[[-16 -12 -10  -1 -10]
 [ 36  25  23 -25  38]
 [ -8  -4  -8 -20  -9]] Out: -8

[[ 25 -13  11  27]
 [ 38  17 -21   7]
 [-22  24 -13  34]] Out: -13

[[  0   1  -1  -1]
 [  0 -33  -2  11]
 [  0  -5 -33 -11]] Out: -33

[[ -7   8  34  33 -24   5]
 [-14  35  21  17   4 -10]
 [ 15  17 -14   3  -8  28]] Out: -14

[[ 17 -23  22  33]
 [-32  -7   0  -1]
 [ 20 -18   3  -3]] Out: 3

[[ 14  -7 -33  -3 -11]
 [ 18  25  32 -22 -24]
 [-23   2   8 -35  33]] Out: 8

[[ -4  -6   0  -6  18  -2  -7]
 [  5  -3   2   8  -5   1   2]
 [ 17 -32  14  10 -25   0   0]] Out: 14

[[  3  11   6 -11   3   0]
 [ -1  26  18   3 -30  -5]
 [  5 -21 -12  -9  21  16]] Out: -12
---
[[0, -9, -1, 11],
 [-15, 1, -35, -21],
 [13, 0, 0, 10]] ==> 0

[[-3, 30, -19, -8],
 [15, 17, -9, -16],
 [-29, 14, 6, -24]] ==> 6

[[27, 8, 5, 21],
 [-31, 15, -29, 0],
 [11, -9, 18, 9]] ==> 18

[[-17, 16, -21, 16],
 [-15, -8, -27, -8],
 [-1, -6, 31, -6]] ==> 31

[[-2, 6, -1, -3],
 [-9, 32, 7, -21],
 [6, 16, -6, 0]] ==> -6

[[-9, 1, 6, -2],
 [5, -6, -4, -4],
 [-14, 21, 29, -9]] ==> 29
---
[11, -7, 3, 4, -32, 6] --> 6, 11
[-8, -23, 1, -6, -29, 13] --> 13, -8
[-7, -39, 31, -29, -3] --> -3, -7
[[4, -2, 0, 4, 9], [-4, 8, -12, 29, 1]] --> 9, -4
[[-10, 31, -4, -11], [-18, 0, 14, -6], [7, -7, 1, 10]] --> -11, 7
[-31, 23, -8, -2, -11, -1, -10] --> -10, -31
---
[ -2 -29   3  43 -41] result: -41, -2

[184 649 975 495 302] result: 302, 184

[8945 1978 3488 7677 1057] result: 1057, 8945

[11 59 84 27 85 96 66] result: 66, 11

[2 2 2 4 8 4] result: 4, 2

[ 32  92  16  27  74 209  67] result: 67, 32

[[196 923 672 546 431 517]
 [217 914 727 548 472 625]] result: 517, 217

[2798 5534 8109 8772 8426] result: 8426, 2798
---
[6 2 5 1 9 6 2] >> 2
[-302 -414 -713  508] >> -414
[5298 2815 3836 8549 4285 3973] >> 2815
[812 685 135 346 676 483] >> 685
[ 40 -40 -13  -5] >> -40
[-40  18 -35 -47   5  48 -29] >> 18
[ 5 23 94 48 21] >> 23
---
 -3    8   15   13    8
 -1   25  -26   26   13
-25  -10    5   10   30
gives -26

-37  -34  -21  -22   37    1  -13 gives -37

 -4  -19    9  -32 gives -32

 -2   31  -35    4 gives -35

 10  -16    1    0  -21   -1
-20  -35   18    5    5    1
gives -35

17  15  21  32  24  24 gives 15

 -1   12  -18   -6    3  -29   -2 gives -29
---
[ 37   0  19 -36]	19

[[  1  -3   7  -7   9   2   6]
 [ -1  -4  20 -20  29   9   5]]	2

[ 13  -8  22 -33  -4]	-33

[30 29 20 27 -9  9]	-9

[ 33   0 -12  38  11]	38

[-23   5 -30  22   7]	22

[[-18  -5   3  18]
 [ 29  13 -11 -18]]	3

[ -4 -33   1  25   3]	25

[-13 -37 -18  23]	-18

[[  8  -3   2  -9 -10 -13   7]
 [-16   8   7 -10 -29 -30   5]
 [ 15  14  -6   3 -20  19   4]]	-13
---
[[-19.515 -19.757   0.854 -19.596   3.783]
 [-20.267 -11.954  11.960   4.762   3.717]] Answer: 11.960, 4.762

[ 18.199  10.437 132.265 -89.717] Answer: 132.265, 18.199

[ 108.997 -124.967   -5.459    6.329   39.845] Answer: 108.997, 39.845

[ -3.7  -5.6 -13.6 -11.5  18.9 -11.2] Answer: 18.9, -3.7

[ 1.266 -1.287  1.443  1.556] Answer: 1.556, 1.443

[[ 1.25 -0.10 -0.56 -1.03 -0.75]
 [-1.08  1.13  0.61 -0.25 -0.31]
 [ 0.68 -1.02 -1.30 -0.95  0.18]] Answer: 1.25, 1.13

[-0.171  0.175 -0.100 -0.118] Answer: 0.175, -0.100

[[ 178.4  -24.8  -91.3   61.5 -207.1  -97.9]
 [-192.1 -204.8  100.9 -143.7    3.7 -138.3]] Answer: 178.4, 100.9
---
[[  5 -18 -19   3  -6 -15]
 [-27  13 -26  39 -28  20]] >> -18

[[-33  -7  15 -12  33  -9 -11]
 [ 29 -10  -1   6  11  26  16]
 [ 37   7 -33   5 -14 -19 -23]] >> -7

[-37  -9 -18 -12] >> -9

[[ 32   5 -29  19  13]
 [-29 -20 -14  -5  -6]
 [ 11  23  24  12  12]] >> 5

[[-22  -7  -1 -33 -29  15 -14]
 [-21  -7   0 -32 -29  15 -13]
 [-33 -11  -4 -22  -8  10  -5]] >> -7

[[ 26  27  22  -3]
 [-19  -7  33 -10]
 [-14  -2  37 -13]] >> 27

[ -1   4  32   9 -38  24  24] >> 4
---
[5 7 1 2 7] → 1

[-26   6 -16  11 -11  43  -9] → 11

[611 510 604 161 762 539 566] → 161

[33 19 43 83 25 49 13] → 83

[[-130  541  -42  401 -964 -718 -404]
 [-326  292 -443 -393 -138  425 -355]
 [-760  747 -251 -349  -55 -459 -315]] → -393

[ 786 -460  600 -897 -803  525  979] → -897

[15  1 68 82 11] → 68

[89 35 40 53 18] → 40
---
[[  5  -7   8   5  14   7]
 [ -1  -1  -1  -1  -1  -1]
 [-29 -18   5  16   5  20]] Answer: 16

[[  4 -19   0  10  -2  -5]
 [ 28  -3   0  10   8   5]
 [ 13  10   0  10  -2  -5]] Answer: 10

[[ -3   4  -1   7  -1  -8]
 [ 24  23  31   6  32  -8]
 [-10  -9 -10   1 -10  11]] Answer: 1

[[ 19  -6 -29 -19 -23  30]
 [ 14  -5 -36  -9 -16  25]
 [ -1  -3  -2   0  -1  -1]] Answer: 0

[[-24  20  14 -35   3]
 [-11  23  12 -31  -4]
 [-25  21  12 -32  19]] Answer: 12

[[-29 -31  -2  31 -12]
 [ 10  23 -20   5  -7]
 [ 12  23  17  -5 -11]] Answer: 17

[[ 23  15  22  -9  17]
 [ -3 -12 -33  -2  -9]
 [ 11  -3 -15  -5   2]] Answer: -15

[[  1   3 -12  15   8]
 [ -5   1  11 -27  -7]
 [-11   6 -29  -1  -9]] Answer: -29

[[ 14  -7  -2 -12  -2]
 [  2   5   1  -3  -7]
 [-31  20  12  17   0]] Answer: 12
---
[ 20 -24  26   3  33  -5] | -5, 20

[[-18  -7  14 -18  20   8]
 [-19 -10  13 -21  26  11]
 [-33 -14  22 -29  37   9]] | 8, -33

[34 14  4 11 14] | 14, 34

[ 22  13   7   3 -30  37  12] | 12, 22

[ -8  29  16 -38] | -38, -8

[[-15  19   7 -11  20  13]
 [  3  34  -2  -4  -3  18]
 [-16  -2 -14   5  23  13]] | 13, -16
---
67,50,43,20
54,74,66,88
64,95,61,25
out 95

-758,162,-640,80,647
-10,10,-52,31,200
-402,125,-448,186,458
out -448

396,233,117,180,136,523
470,270,193,289,243,475
664,262,735,462,649,750
out 462

-2,-41,-21,-19
-6,-11,19,-9
28,-43,-32,-11
out -43

0,6,6,4,6,3
8,5,5,5,4,6
1,6,6,5,6,3
out 5

21,51,43,44
20,37,53,5
83,33,57,32
out 33
---
[[-13   8 -12  -1 -30 -27   5]
 [-18   9  -1  -3   6  -8   3]
 [-16  -3   1   3   5  -4  10]] result: -27

[[  2 -18   1   9]
 [-14  36   2  33]
 [-13 -17  14 -18]] result: 1

[[  0   2  11 -17  11 -32  -2]
 [ -3  31  32 -26  11  -9   2]
 [ -3 -12  -9   7  25   2  10]] result: -32

[[-31 -19   4   4]
 [ 13  -2 -15  16]
 [ -8  24  11 -32]] result: 4

[[  2   8  19   7 -11  25 -27]
 [-11 -15 -10   1  16 -15  27]
 [-36  -6   9   3   6  13 -14]] result: 25

[[  5   4  15  29   4 -27  20]
 [-10 -16  -8 -11 -16  -7 -22]
 [ 16   4  12  -2   4  -8 -40]] result: -27

[[-18  21   6 -10 -39  -7]
 [ 37   0   6 -25  24  30]
 [-23 -19  -9  14 -28 -32]] result: -39

[[-11   6  11  10   8   5   0]
 [ 14  10  16  12 -12  16   1]
 [ 25 -25  27   2 -11  -3  35]] result: 5

[[ 16   1  -1  33]
 [ 13 -21  -1  23]
 [  9   2  -1 -25]] result: -1
---
[[-0.019 -0.028  0.194 -0.114]
 [ 0.002 -0.117  0.105 -0.053]] out 0.194, 0.105

[-15.0   3.0 -16.3  18.9 -18.1] out 18.9, 3.0

[[-0.219  1.834 -2.046  0.340]
 [-0.191  1.141 -1.070 -1.909]] out 1.834, 1.141

[[-225.4  218.0 -202.7 -111.3 -173.8 -188.4]
 [-214.0 -209.6 -220.6   71.8 -206.4  -74.5]] out 218.0, 71.8

[-139.3 -185.6 -191.0 -153.5  106.8 -177.5  -58.1] out 106.8, -58.1

[-1.3 -1.8 -0.8  0.9] out 0.9, -0.8

[ -6.331   7.607 -10.973  17.036   8.223 -16.513] out 17.036, 8.223
---
[ 15  28 -21 -23 -17  21  13]
13

[  9 -17 -35  -5  28  20  10]
9

[-15  -4  -9  36  11]
-4

[ 15 -38  -8   6  16  18 -17]
6

[[ 25  -8  -1   7 -12 -10  16]
 [-13 -11  22   3   7 -11   8]
 [ 31 -10   0   7  -9  -7  14]]
0

[[-13  29   2 -14 -12]
 [-14  30   1 -14  -9]
 [-12  18   2   2 -15]]
-9

[-33  -3 -31  -1 -34]
-31

[ -1 -20  -6  34  17]
-1
